In the rows, zero is written as 128.
The rows below come in pairs that one turn or mirror swaps. Which row does each named row swap with?
The rows were stretched afterwards, more along some directions than others.
dup: [ 94 136  92 139  96 142 130 136 144 150 115 162 133 147 100 130 114 162
 116 126 141 103 132 119 174 130]
Suv: [121 110 102 162 123 153 149 149 139  99 145 151 160 124 126 117 106 135
 102 121 155 115 140 109 148 152]
Fubim: [102 154 120 140 115 147 144  94 160 147 126 103 112 124 138  94 148 140
 139 146 127 138 108 150 159 145]
ruzub: [126 137 115 177 127 152 123 124 139 137 148 145 157 115 155 115 127 118
 100 156 139 140 127 136 176 175]
simun: [134 141 112 159 144 117 112 138 131 115 166 143 151 120 145 116 141  95
 129 133 130 140 111 114 122 134]
Gitim: [143 143 114 136 103 135 153 107 152  96 113 114 109 127 149 134 133 139
 120 126 106 151 101 101 144 163]
foro: [120 124 131 137 142 142 159 100 114 101 131  96 151 123 171 114 129 129
 136 151 132 134 113 134 136 166]
mazo: [111 126 114 151 134 137 132 148 116 134 126 130 176 122 118 130  97 148
 111 137 164 117 147 128 151 149]
tufem: [105 121 108 142 125 119 143 140 151 130 133 115 143 136 122 141 112 152
 108 126 133 107 140 141 151 144]
Sako: [113 133 111 136 110 125 126 142 115 133 133 145 118 155 126 155 136 143
  96 123 151 136 123 112 156 150]
Virof: [118 140 155 127 134 130 109 164 118 163 141 172 169 105 137 129 103 117
 124 130 139 150 156 153 137 118]
kivar: [126 142 126 173 143 125 111 144 140 114 145 191 148 112 140 137 111 119
  97 137 136 143 125  98 144 126]
fube: [155 118 123 153 115 130 112 107 113 116 146 122 101 137 145 118 147 129
 109 137 110 159 121 134 146 178]
Zodof: [153 108 138 147  98 152 127 124 105 137 142 138 121 126 131 125 165 124
 112 151 135 157 139 111 132 168]
Marut: [143 133 124 135 105 137 123 120 165 132 132 115  98 110 121 125 123 135
 115 131 100 156 124 121 146 128]
Lunot: [116 144 141 142 104 130  87 141 155 178 143 131 105 113 131 111 131 121
 111 118 126 152 139 148 154 147]
Petun: [ 96 145  97 164 117 113 114 131 156 128 140 151 133 147 120 143 106 142
 104 132 123 120 131 102 145 139]
soza: [ 94 161 143 137 154 105  93 120 150 160 138 141 114 109 152 119 101 128
 113 133 115 130 117 143 129 116]
Maket: [130 100 107 137 114 166 163 141 119 108 131 142 159 125 121 136 126 129
 113 124 159 125 148 121 160 154]
Seri: [112 138 141 112 120 146 128 158 157 161 135 155 119 121 125 124 141 130
 140 111 128 111 151 146 154 123]
revo: [122 107 127 150 122 131 119 135 122 136 127 115 145 107 130 109 117 135
 129 144 126 139 137 141 143 125]
bugi: [145 149 109 156 116 109 102 123 141 113 129 114 118 138 153 134  93 122
 107 118 110 145 100 100 139 167]
fasun: [117 142 113 143 124  98  86 133 136 153 124 121  99 128 131 146  72 147
  97 120  98 145 142 135 143 135]
nov: [127 139 136 142 138 125  91 121 153 157 139 137 101 112 133 119  89 124
  97 119 114 151 129 138 153 128]
zani: [139 141 132 169 114 137 108 174 121 145 160 177 150 125 126 145 139 122
  96 119 128 160 150 119 143 169]
fem: [108 141 100 147 126 147 136 147 137 134 128 193 156 131  93 133 141 143
 130 132 158 109 129 118 161 104]
vusev: [ 94 184 116 148 133 135 149 138 164 129 129 165 149 111 146 131 108 143
 118 123 137 133 100 112 166 127]
ketu: [139 105 125 138 101 163 145 124 123 129 141 134 144 115 120 119 139 136
 131 139 129 143 137 148 153 157]
mez: [131 158 136 148 120 128  90 108 160 154 139 123  81 115 142 109 112 143
 110 135  89 138 127 151 156 173]
laf: [127 117 128 164 130 148 149 121 119  97 138 118 166 123 147 129 112 151
 108 150 137 134 123 118 147 181]
Dizez: [122 160  88 160 140 116 127 116 157 111 147 147 130 140 139 135 117 121
 100 114 132 121  87  93 136 140]
kufa: [106 141 103 130 130 152 154 132 143 118 133 164 151 115 128 124 139 122
 147 141 143 127 127 124 155 113]
vak: [104 148 120 132 113 141 128 134 123 149 146 115 138 134 140 143 129 133
 123 147 127 159 139 142 144 154]
sab: [130 133 127 153 139 136 157 118 119  95 135 111 175 105 149 121 123 139
 119 158 140 152 118 124 134 155]
sus: [114 120 125 151 135 149 130 130 108 146 137 127 135 138 142 136 131 149
 100 144 156 132 146 130 140 171]
vas: [106 151  92 143 127 101 106 128 149 146 122 142 118 137 127 150  87 140
 108 123 119 138 124 111 134  99]
marul: [122 114 115 147 141 153 137 137 127 107 146 152 145 139 144 131 121 141
 122 134 130 107 135 132 160 166]
Sira: [104 138 123 164 136 130 145 107 139 121 144  93 161 121 158 111 128 135
 116 161 144 147 104 130 133 138]
Dusaf: [135 111  85 120  87 137 129 118 131 106 123 134 100 144 110 130 147 138
 135 127 122 120 133 116 146 158]
zibef: [103 139 114 129 153  99 118 131 128 146 125 117 123 125 136 145  90 135
 109 125 129 136 130 135 120  81]
bebe: [126 160 145 143 134 147 133 112 159 148 136 140 123  99 157 101 141 130
 121 140 126 154 112 141 151 151]
kiv: [148 116 122 165 145 134 122 153 126 130 142 159 172  96 152 141  97 114
 107 133 136 154 136 119 145 131]
fone: [124 146 108 165 138 121 108 124 158 113 136 157 107 123 138 137  84 134
  95 126 108 143 128 110 136 129]
salol: [137 125 154 142 126 147 127 149 100 143 138 141 165  91 132 103 124 140
 118 152 132 155 154 161 158 157]
kon: [121 159 120 147 127 118  92 133 148 142 138 123 116 123 149 121  96 119
 108 110 121 145 101 120 142 131]
fozif: [109 144 113 144 115 127 111 154 142 171 129 164 131 104  95 131 112 141
 105 118 127 151 150 152 161  98]
ded: [128 130 124 148 106 171 151 133 156 125 130 153 160 106 120  98 129 145
 127 134 139 134 143 142 165 146]
Zubom: [134 139 130 164 141 153 146 137 130 124 139 163 177  89 156 103 125 112
 131 159 133 156 121 120 145 143]
desu: [117 126 101 126  92 142 145 113 124 125 102 112 141 122 118 122 125 144
 135 139 143 123 138 128 149 156]
salum: [129 114 145 151 135 141 114 131 123 161 157 116 130 104 150 126 104 137
  86 142 114 154 169 162 157 150]
bikeg: [111 142 104 149 106 127 112 153 138 161 140 127 160 118 128 140  85 139
 109 132 116 155 154 145 155 140]
nepa: [156 140 151 137 128 136 104 121 126 131 145 163 110 123 139 121 130 125
 110 128 130 146 122 123 138 160]
Turir: [133 141  76 176  94 148 143 136 124 100 136 161 155 148 110 159 133 131
  97 131 139 141 120  84 159 183]
zugo: [145 134 133 154 154 114 122 115 100 109 134 102 148 115 167 141 111 132
  98 144 112 157 109 124 130 169]
bune: [130 144 126 153 132 142 145 108 148  85 133 109 124 127 167 128 125 142
 118 131 115 144  94 110 137 167]
taket: [122 156 106 140  97 125 141 131 180 128 120 124 125 108 115 128  98 139
 125 122 124 142 128 121 162 141]
Pezus: [109 145  98 125 112 134 115 149 153 143 115 165 133 113  96 122 101 137
 130 116 129 125 148 144 164  94]
gobut: [ 83 119 115 132 128 129 118 122 145 154 126  88 115 152 131 116 132 151
 117 134 149  97 113 143 167 151]
rigik: [104 135 141 136 161 146 137 142 129 148 149 164 155  95 138 117 129 131
 122 140 137 135 141 163 145 102]
vano: [126 130 115 131 115 130 121 115 144 115 133 161  92 138 101 130 144 145
 115 120 123 110 114 111 139 136]
kugu: [134 123 107 167 129 125 118 155 136  98 147 174 156 120 129 144  90 130
  94 120 132 119 138  94 136 144]
dedo: [107 146 121 151 126 124 136 128 154 135 122 131 132 114 126 131  72 163
  86 121 127 136 127 138 166 129]
kolor: [124 127 130 131 111 122 100 133 130 165 125 131  90 117  99 115 114 147
 116 117 130 135 154 166 155 139]
keber: [107 138 151 132 138 163 126 177 128 163 146 195 153 125 136 120 125 132
 119 110 158 103 149 127 164 139]
Zugut: [139 136 131 167 142 105  83 123 120 158 148 115 139 114 151 135 102 109
 106 150 110 157 133 142 135 133]
feda: [112 101 108 139 112 150 149 118 146 106 133  95 125 120 132 111 138 153
 118 126 137 117 130 136 166 171]
pefim: [114 145 108 159 100 162 131 133 134 138 141 136 157 112 145 100 131 126
 113 154 133 140 125 135 184 193]
Bugim: [118 111  94 178 133 133 129 140 142 115 141 136 131 143 137 142 109 155
  73 124 153 128 130 112 177 154]
gebi: [142 146 116 148  96 149 142 130 144 142 135 142 139 103 117 111 141 141
 124 147 108 171 146 158 163 150]
bamu: [122 119 113 157  99 171 171 132 134 121 131 138 171 114 105 109 149 145
 127 144 153 144 137 137 170 152]

foro pairs with soza
Zubom pairs with vusev
pefim pairs with keber
kufa pairs with bebe
Turir pairs with zani
Suv pairs with kon
sab pairs with vas
salol pairs with dup
ded pairs with Pezus

